Input: [110 110 129 143 130 152 139]
Output: 143

Input:
[[100 153 130 119 140 117 132]
 [100 153 139 114 140 117 142]
 [108 127 123 132 123 123 132]]
Output: 114

Input:
[[112 124 138 126 144]
 [129 132 114 103 152]
 [111 117 133 126 133]]
Output: 114

Input: [113 133 104 151 108 106 117]
Output: 151

Input:
[[146 121 114 133 123 127 153]
 [130 153 119 122 137 151 135]
 [131 103 134 136 120 136 157]]
Output: 122

Input: [118 129 119 130 158]
Output: 119

Input: [123 100 131 104 124 128 119]
Output: 104

Input: [133 114 144 158 122 143 133]
Output: 158
---
[[115 128 152 144 129]
 [116 139 151 144 129]
 [140 121 115 128 120]]: 115

[[133 128 140 147 138 128 128]
 [113 137 128 135 131 133 130]
 [137 137  99 112 136 116 130]]: 136

[[127 119 135 123 131]
 [150 143 114 106 142]
 [115 128 132 131 130]]: 132

[[118 138 136 120 156 122]
 [121 135 123 128 136 129]
 [110 107 126 127 111 128]]: 127

[[115 150 120 128 127]
 [134 130 109 128 123]
 [123 144 148 135 119]]: 148

[[126 146 110 151 150]
 [101 133 144 106 107]
 [145 147 123 115 118]]: 123

[[118 122 119 104 103]
 [117 116 130 106 101]
 [126 123 103 107 109]]: 103

[[115 147 152 134 137]
 [118 143 148 133 137]
 [125 128 133 128 135]]: 133

[[136 150 128 109 111 137 106]
 [131 121 133 128 120 127 131]
 [137 127 117 123 132 127 136]]: 132
---
[[124 129 121 127 120]
 [134 154 129 130 132]] gives 127

[[137 119 142 113 106 123]
 [118 135 115 140 147 132]] gives 106

[[138 128 124 104]
 [106 117 128 142]] gives 124

[[150 119 112 149]
 [143 124 112 147]] gives 112

[[128 136 127 112 107 122]
 [123 135 127 111 106 121]] gives 107

[[124 118 123 112 150]
 [116 107 128 117 149]] gives 112
---
[136 101 139 103 107 107 117]: 103

[113 118 126 156]: 113

[[150 126 128 116 104 131 129]
 [151 121 129 122 109 126 124]]: 122

[105 121 116 111]: 105

[156 146 149 144  99]: 146

[[135 137 134 140 134]
 [143 145 136 148 144]
 [111 100 131  99 109]]: 100

[[124 130 120 136]
 [127 116 102 128]]: 127

[[129 129 132 124 151 151]
 [137 129 128 128 135 157]]: 128

[[154 148 113 121 141]
 [117 131 133 119 136]]: 131

[134 123 132 107 133 119 136]: 107
---
[[114 123 143 108]
 [117 138 152 154]] ans = 117

[[134 124 126 131 127]
 [138 111 136 105 128]] ans = 127

[[126 113 140 140 134]
 [149 130 134 144 129]] ans = 134

[[134 128 139 124]
 [139 112 144 121]
 [140 102 145 123]] ans = 139

[[148 145 124 124 147]
 [144 140 135 124 150]
 [145 148 112 125 142]] ans = 147

[135 157 124 122 113] ans = 113
---
[137 152 143 115 112] ans = 112

[[116 155 115 117 131 108]
 [144 120 148 135 115 137]] ans = 131

[114 127 101 150 123] ans = 123

[100 143 124 110 127 108 136] ans = 127

[135 124 151 136 129 143] ans = 129

[[141 113 125 156]
 [142 132 143 133]] ans = 142

[131 132 129 107 132] ans = 132

[126 124 104 140 124 134 108] ans = 124
---
[139 133 151 135 128] --> 139, 128

[146 130 129 126 129 101 102] --> 146, 102

[152 140 122 116 112] --> 152, 112

[[136 128 152 131]
 [135 132 132 133]] --> 136, 133

[107 111 137 125] --> 107, 125

[[148 109 113 118 117]
 [141 114 106 114 119]] --> 148, 119
---
[[119, 109, 128, 128, 147, 119, 109],
 [104, 139, 101, 142, 146, 118, 119],
 [123, 120, 147, 113, 135, 119, 113]] >> 123

[[129, 127, 140, 120, 119, 143, 147],
 [150, 122, 138, 132, 125, 106, 122],
 [139, 151, 115, 134, 126, 119, 131]] >> 139

[[122, 130, 152, 123, 121],
 [126, 124, 131, 128, 125],
 [125, 131, 130, 128, 128]] >> 125

[[153, 118, 119, 126, 147],
 [156, 106, 107, 99, 145],
 [122, 145, 135, 138, 116]] >> 122

[[145, 138, 133, 106],
 [129, 130, 123, 103],
 [121, 103, 110, 152]] >> 121

[[128, 119, 126, 131, 131, 127],
 [133, 152, 140, 109, 114, 110],
 [132, 151, 137, 115, 116, 121]] >> 132

[[135, 119, 157, 138],
 [131, 111, 141, 136],
 [118, 117, 122, 154]] >> 118

[[135, 103, 123, 127, 113, 111],
 [145, 120, 125, 124, 117, 128],
 [128, 124, 130, 141, 132, 107]] >> 128

[[111, 131, 120, 115, 134],
 [117, 125, 105, 129, 115],
 [154, 129, 126, 112, 132]] >> 154

[[147, 133, 136, 138],
 [118, 125, 120, 152],
 [137, 116, 139, 104]] >> 137
---
[[126 130 124 121 146]
 [135 149 123 135 130]
 [130 126 103 149 144]] gives 123

[[121 126 126 128]
 [139 131 130 128]
 [149 133 131 127]] gives 130

[[137 135 134 133 139 156 104]
 [135 120 134 133 123 112 152]
 [135 140 134 151 115 140 121]] gives 134

[[144 132 125 135 121 128 142]
 [109 136 120 115 139 136 131]
 [113 123 125 113 154 145 145]] gives 120

[[129 132 127 153 141 124]
 [130 127 123 135 137 130]
 [129 124 132 124 125 123]] gives 123

[[119 140 112 136 120 137 141]
 [149 119 145 119 134 122 129]
 [126 121 132 131 132 132 123]] gives 145
